In the rows, zero is written as 128.
Named moves (each a turn or a mirror), then the moves between two rows, first move first; the first pair answered
Y (before -> after):
[124 112 158 140 141 136 135 131 133 113 147] -> [119 128 119 146 133  90 140 140 141 140 120]
[141 133  62  91 105 105 163 132  98 143 136] -> [148 103 117  80 124 163 152 118  91 111 178]
[123 118 122 113 124 155 149 107 138 132 148] -> [117 130 101 115 121 131 153 111 135 151 132]
D (before -> after):
[131 128 129  94 111 162 122 102 118 111 155] -> [120 144 111  89 109 147 128 100 122 121 131]
[116 159 105 130 123 116 116 142 125 129  99] -> [129 147 126 146 129 107 115 140 131 128 102]
[169 143  97 129 109 116 110 182 130 101 137] -> [164 147  98 129 118 118 107 180 129  92 136]
J (before -> after):
[120 126 184 170 134 124 127 130 140 116 120] -> [117 157 160 144 119 141 101 132 137 105 108]
[112 133 151 106 171 116 135 120 124 196  89] -> [139 177  98  92 128 140 104 147 119 158  85]
[151 148  46  74 118 177 140 125 108 116 161] -> [166  78  85 109 141 135 170 113  94 152 195]
[150 145 107 123 115 110 142 147 117 114 130] -> [146 121 137 126 133  98 163 127 117 139 134]
K (before -> after):
[107 132 181 128 170 147 120 128 131 118 121] -> [115 138 145  90 161 168 130 110 112 117 133]
[125 107 152 132 115  84 144 120 118 144 140] -> [125 109 125 100 107 108 154 103 108 147 151]
[110  85 139  79 125 134 142  95 118 155 146] -> [108  75 176 119 140 105 130 119 130 146 133]
[153 119 104 119 101 123 131 149 126  99 148] -> [160 111 136 141 111 104 126 158 138 106 140]
V (before -> after):
[125 122 124  96 134 157 131 113 124 129 158] -> [143 108 132 119 133 144 131 129 127 112 164]
[164  91 113 140 129 109 144 139 106 127 166] -> [143 103 129 155 135  81 140 136 121 146 139]
[114 167 110 104 151 168 118 100 135 131 109] -> [151 146 105 108 137 179 116 115 122 113 146]
[ 84 175 155 130 144 137 101 123 140 132  80] -> [ 94 171 134  99 129 179 101 120 123 114 106]
Pairs:
Each pair is 2 to 3 moves apart.
[118  82 199 164 167 102 118 123 155 137 114] -> [128 105 103 158 131  51 146 132 147 185 100] | D Y
[141 158 127 154 108 125  86 183 144  68  98] -> [103 166 138 159 123  97  97 167 151 111  66] | J V J
[ 97 181  70  84 127 141 115 135 133 116  86] -> [174  89 141 174 137  92 119 167 124  83 151] | Y J V
[132 105 121 210  99  47 134 147 126 138 140] -> [ 77 155  63 123  83  97 152  97 113 186 114] | V K
[ 85 145 189 123 150 173 115 105 138 131  96] -> [149 102 195 143 144 162 109 140 133  90 146] | V V V
[ 43 172 154 130 155 117 139 112 144 171  67] -> [125  97 211 190 157 129 106 161 140  89 141] | V V K
[126 153 112  63 132 167 141  77 105 123 137] -> [151  93 154  92 152 142 151  79  94 123 174] | V J
[116 187 124 164  79  82 129 136 171 132  58] -> [184 126 146 194  81  74 129 154 159 102 126] | J D
[104 112  83 109 138  95 155 106 121 184 121] -> [101 101 194 155 166 131 104 137 140 113 107] | Y J K
